Some points:
-41/21/-11/0/14/30/27/16/-1/9/-6/10/-57/-22/22/25/-49/8/-18/0/-3/24/-32/-19/-20/-87/61/14/-10/-29/-27/-14/-43/35/26/-44
-25/64/-26/68/1/-5/33/40/36/-11/-13/-10/-1/32/-31/-31/-33/-69/39/-1/50/32/-6/34/-55/-6/-54/15/11/-12/-6/-30/15/14/-12/24
32/30/-28/-9/-19/-2/24/32/52/23/-22/15/-17/10/8/-17/10/15/-1/-34/-40/-36/48/10/14/-22/-33/-53/-52/7/-43/46/-19/-31/-43/46
-23/-46/-14/13/9/-50/-67/-26/24/-33/10/41/-44/34/11/-49/19/-46/0/-8/-56/30/34/-22/-17/4/26/-23/83/38/-30/31/19/49/43/0
-1/53/10/30/-27/-13/-28/-80/-13/-46/-2/18/8/34/-2/-37/-23/29/-1/54/5/-7/32/7/90/-36/13/14/-24/29/-15/9/-20/-25/-18/31
-3/34/87/-20/7/-40/4/24/50/-18/10/24/-8/5/-13/12/0/-33/26/-12/45/-70/3/-17/36/16/-15/65/-39/-11/-57/5/-21/6/59/-38
-35/-27/-47/14/31/-7/48/5/27/22/46/-3/-7/-17/50/-20/40/48/76/-14/-32/-15/-16/76/8/54/25/19/-12/-16/-5/-35/-30/13/-21/-21
-35/-1/47/7/-43/-16/-34/-6/11/38/6/-30/-18/19/-33/65/-1/-39/-4/0/7/-6/-28/52/-32/-4/57/-5/-39/-30/13/25/41/-37/-41/-13
23/21/-38/18/-18/-43/22/53/36/-24/2/-23/3/-18/-52/11/-26/-54/-21/22/-1/4/44/-1/21/34/49/0/-9/-22/15/5/-33/12/60/69
-13/-80/39/55/-3/58/10/17/-20/1/-11/58/14/-30/5/15/-7/-51/49/-21/30/-18/26/-21/16/9/-14/-42/-5/28/36/26/-25/-19/-1/-2
40/-33/-62/39/-14/21/-10/31/-30/21/4/-16/-36/-50/2/56/-6/6/-13/15/-1/-14/-8/-44/72/-5/-14/-11/-10/-42/-36/-14/-4/9/18/15
16/-20/1/-44/23/-9/12/0/-47/6/-54/30/-2/52/8/-42/-15/-22/-18/-6/-4/-8/14/-13/-6/-5/87/-4/-17/-46/35/-30/-32/-37/-10/9
20/1/51/-26/-8/8/59/-43/-24/36/-46/-43/64/-18/29/21/38/-66/28/15/2/-29/-36/-50/7/-17/21/-13/40/30/-50/31/-11/33/-1/45
6/-4/23/32/27/-43/10/-5/54/18/-47/44/-52/-4/-10/35/4/45/13/-30/3/27/-15/9/-9/2/-31/70/67/8/-16/-30/-42/-5/-67/36
44/-8/4/73/-5/-25/-8/5/14/27/5/-41/32/-19/-46/-69/90/-3/-22/-1/-21/-18/-27/-5/-6/-85/-20/23/-9/-9/31/11/2/6/37/-49
-16/-20/-14/9/-36/8/-42/6/38/-83/66/-17/48/9/30/32/7/-41/-41/-51/-3/-2/-54/-16/14/1/12/38/-1/5/45/16/-35/34/-73/-4
-10/45/-3/-40/-55/11/10/46/-21/28/28/83/21/-23/52/-39/38/-6/0/40/-14/-16/12/3/-34/15/24/1/27/-35/2/7/51/15/-19/6
-12/37/1/-36/21/-20/-16/4/24/-10/-43/-36/20/-59/17/-36/-39/10/3/-61/-43/36/-28/-12/21/18/21/12/12/32/-11/25/26/12/-2/-50
22/-27/33/-23/-10/30/31/3/25/-50/-36/-52/28/10/12/50/17/-8/26/-9/-41/8/79/21/-3/11/-26/48/16/-30/47/-39/35/33/51/23
12/-19/-4/-28/-46/-23/-41/11/-6/-1/35/5/54/9/68/-5/-8/16/64/-21/34/50/30/-41/-3/-45/10/14/-73/-28/-10/-13/29/5/5/49
-38/33/9/45/32/23/-9/-55/45/33/-2/-42/29/-75/25/8/-44/21/-15/61/-27/34/18/13/-29/-4/25/2/-9/26/46/10/5/1/1/-11
-14/1/-64/-36/-11/-42/-40/30/3/2/-20/-4/38/33/-3/50/22/39/16/25/3/-16/-24/64/11/-18/-15/-22/21/81/1/4/-65/34/51/-36
39/-35/-29/-23/21/14/49/-26/17/-19/58/2/-71/13/19/-9/2/-12/-16/-15/20/29/16/16/18/-38/27/53/11/58/48/23/27/-63/16/-15
21/-7/-9/0/50/-4/6/-14/11/8/-40/81/35/11/-31/34/26/50/-54/-7/37/-43/-16/5/-22/14/30/6/-43/-2/8/16/89/50/16/38
-22/-40/-7/7/31/-10/28/-28/24/30/26/-9/45/44/-10/-36/-27/-16/-21/13/35/28/-70/14/-22/25/-27/-44/-1/-4/-14/-60/-21/-28/26/62
-45/-3/-21/-39/-16/33/8/-25/18/22/12/-30/-48/-2/-14/-9/51/-34/-69/-34/-35/-8/31/1/-33/-20/-37/-32/-13/-10/-48/-67/3/15/1/-9
-16/7/-12/27/-19/-25/15/-5/1/26/-14/-19/34/-14/79/34/-41/18/-36/-42/51/16/59/2/44/-15/-28/-36/63/-16/-7/18/48/-66/35/-11
12/-51/8/4/-9/-27/-70/-18/25/-3/2/47/11/-61/4/2/-18/-32/-24/-5/-4/-10/-35/45/-31/-40/16/-46/-9/5/-27/-9/10/-31/5/-33
10/3/-26/-44/-15/-17/16/-71/-2/-8/1/8/-23/0/-29/23/-13/20/5/17/40/45/-18/20/-17/64/-56/12/-31/-56/-20/36/1/20/33/-54
-8/23/18/34/-81/64/2/28/17/9/-16/6/-7/53/70/-10/24/41/-60/36/21/-29/1/-5/-35/49/13/-2/0/33/-3/36/-36/-31/18/0
-25/19/-4/8/79/-4/-18/57/-10/-27/-27/12/0/36/55/-14/-5/-37/11/43/-38/-18/-16/-44/46/45/-6/8/-63/5/2/-24/52/-51/1/-32
-7/-21/-27/-16/-12/-27/7/-2/-48/12/-23/-75/-67/7/8/23/5/-22/3/-16/-6/-16/-16/12/-28/-16/1/12/-54/81/9/19/36/-7/-39/12
14/-29/61/5/-20/-3/-37/32/-8/56/-30/-22/3/49/-23/-5/-1/34/-9/-6/-77/62/-36/-1/21/12/-27/22/24/-32/-6/-43/-14/-26/15/6
51/-26/-26/53/30/-57/43/8/-32/14/34/-14/26/49/-11/9/-53/0/2/27/-57/9/13/-3/-44/27/7/17/12/-49/-43/74/-12/18/-51/-36
45/31/-31/38/-27/42/-37/-27/-28/-2/-71/30/-21/-10/27/-21/-4/-5/0/23/-10/0/-30/-28/-6/26/-34/17/-32/15/56/-16/23/33/-17/28
12/-22/3/7/-17/35/2/-7/-32/2/36/41/13/-15/-37/-26/-65/52/34/-49/-58/-32/3/4/-72/2/-40/25/-41/13/-16/0/-29/-24/58/31
37/50/-21/18/51/54/-53/-10/-8/-7/5/-30/-5/31/-16/24/2/-12/-2/-24/24/13/54/-6/-42/-13/19/-47/-1/2/-20/-47/-50/36/3/-71
57/31/-11/-8/-59/-13/26/15/-28/-36/-38/16/9/-16/4/-22/12/17/31/-29/54/40/-24/4/14/20/42/-28/17/-5/-38/-27/15/-20/-30/-19
16/34/38/2/-25/-52/11/-31/-41/-23/34/-19/-79/-1/23/7/-4/-1/11/-8/-20/10/-53/28/5/28/-6/-41/16/-43/59/-7/-29/41/59/37
-48/7/17/40/8/27/-6/-23/-63/21/32/2/7/38/-21/21/1/5/-2/7/-6/-27/24/81/32/-42/31/17/29/17/-45/-61/42/37/-4/-11
14/26/-13/-8/40/37/-65/-19/-17/26/38/-51/-12/-7/-10/-24/-26/14/33/-42/28/-82/5/10/33/59/-9/-5/63/-50/7/23/0/-5/-9/54
-20/-20/12/-6/54/47/1/17/16/-41/29/12/-47/-7/-12/0/45/12/16/75/-13/57/-35/15/6/-18/-48/-2/-4/-53/-52/50/-18/-12/6/50
6/-18/-27/-21/-39/48/8/-15/56/-10/1/-18/-5/22/-54/11/-31/-8/74/37/-18/-19/-44/-13/-18/-15/-4/-17/51/26/17/9/71/-57/-9/-50
-5/-17/-56/-63/-16/-16/-8/-7/10/45/7/10/6/-24/-29/-15/-24/-32/-22/52/23/-57/26/-32/3/-6/-34/83/44/-38/14/-28/-33/-3/-15/-9
-32/23/-1/20/5/-62/52/-45/-27/-39/13/41/11/19/29/36/39/10/6/-7/-10/-48/16/-70/2/14/-50/-57/-13/-14/40/-41/-5/-32/-21/-38
-69/3/0/-9/-38/22/13/-16/19/-1/-32/25/19/-29/-86/11/17/5/18/-7/-23/26/38/-25/66/42/29/-55/-34/0/26/7/-6/8/-38/-16
-13/-34/30/22/10/-21/-10/5/-3/54/51/-45/-35/-8/-24/-32/21/56/32/22/74/18/35/-90/-8/37/18/20/-15/37/-22/-14/5/47/18/3
-46/18/-36/-3/7/48/16/-15/-42/-32/5/-2/44/19/-27/-5/29/8/-43/-74/-14/27/-43/-23/8/1/10/55/18/26/-26/18/-5/-15/31/-7
22/54/22/-63/36/10/-14/33/6/89/49/35/-4/21/-7/21/10/-28/2/-26/3/46/-23/-6/26/-42/-10/-20/12/26/80/46/2/21/-20/-11
49/58/30/-26/46/5/-23/-12/-25/-22/23/-5/12/-70/-17/39/45/-5/-9/12/-23/9/13/18/-45/4/38/-2/0/50/-3/-8/-5/-81/-25/16
10/-24/41/-12/-6/-17/30/78/-45/-39/62/-3/-4/-32/-53/1/-60/21/-37/30/11/1/4/1/4/20/-37/-2/32/37/4/-53/4/26/-21/6
-78/-17/-1/-31/24/-31/-29/30/-57/-49/-68/-18/8/-7/-9/-26/26/38/13/12/52/-8/29/-4/-42/-52/-17/-2/9/-32/42/57/-16/-33/-12/11
33/-17/42/-31/19/23/37/13/41/-46/-21/-32/12/-9/16/-32/-16/72/-35/14/14/-59/-12/-24/11/-31/13/-73/18/-18/19/0/21/32/-36/-1
36/-60/41/-25/15/29/4/-8/-22/2/-47/14/14/-10/38/-46/-3/-28/-37/10/33/27/39/72/33/31/-35/2/-34/19/-7/26/-15/43/-40/-16
Along one direction, these points spread out more than along any other. Take the direction at right angles to it along which they spread out most. Go by this last direction. For each point below, how far along it does it lie, from 0 to 99? The average is 50, and the first point in the table lies past the average. One standard deviation of the points above along it is 16.
-35/-1/47/7/-43/-16/-34/-6/11/38/6/-30/-18/19/-33/65/-1/-39/-4/0/7/-6/-28/52/-32/-4/57/-5/-39/-30/13/25/41/-37/-41/-13 77
-13/-80/39/55/-3/58/10/17/-20/1/-11/58/14/-30/5/15/-7/-51/49/-21/30/-18/26/-21/16/9/-14/-42/-5/28/36/26/-25/-19/-1/-2 39
-14/1/-64/-36/-11/-42/-40/30/3/2/-20/-4/38/33/-3/50/22/39/16/25/3/-16/-24/64/11/-18/-15/-22/21/81/1/4/-65/34/51/-36 70
-48/7/17/40/8/27/-6/-23/-63/21/32/2/7/38/-21/21/1/5/-2/7/-6/-27/24/81/32/-42/31/17/29/17/-45/-61/42/37/-4/-11 66
32/30/-28/-9/-19/-2/24/32/52/23/-22/15/-17/10/8/-17/10/15/-1/-34/-40/-36/48/10/14/-22/-33/-53/-52/7/-43/46/-19/-31/-43/46 40
-20/-20/12/-6/54/47/1/17/16/-41/29/12/-47/-7/-12/0/45/12/16/75/-13/57/-35/15/6/-18/-48/-2/-4/-53/-52/50/-18/-12/6/50 39
-8/23/18/34/-81/64/2/28/17/9/-16/6/-7/53/70/-10/24/41/-60/36/21/-29/1/-5/-35/49/13/-2/0/33/-3/36/-36/-31/18/0 42
12/-51/8/4/-9/-27/-70/-18/25/-3/2/47/11/-61/4/2/-18/-32/-24/-5/-4/-10/-35/45/-31/-40/16/-46/-9/5/-27/-9/10/-31/5/-33 77
23/21/-38/18/-18/-43/22/53/36/-24/2/-23/3/-18/-52/11/-26/-54/-21/22/-1/4/44/-1/21/34/49/0/-9/-22/15/5/-33/12/60/69 29
6/-18/-27/-21/-39/48/8/-15/56/-10/1/-18/-5/22/-54/11/-31/-8/74/37/-18/-19/-44/-13/-18/-15/-4/-17/51/26/17/9/71/-57/-9/-50 72
22/-27/33/-23/-10/30/31/3/25/-50/-36/-52/28/10/12/50/17/-8/26/-9/-41/8/79/21/-3/11/-26/48/16/-30/47/-39/35/33/51/23 36
-32/23/-1/20/5/-62/52/-45/-27/-39/13/41/11/19/29/36/39/10/6/-7/-10/-48/16/-70/2/14/-50/-57/-13/-14/40/-41/-5/-32/-21/-38 34
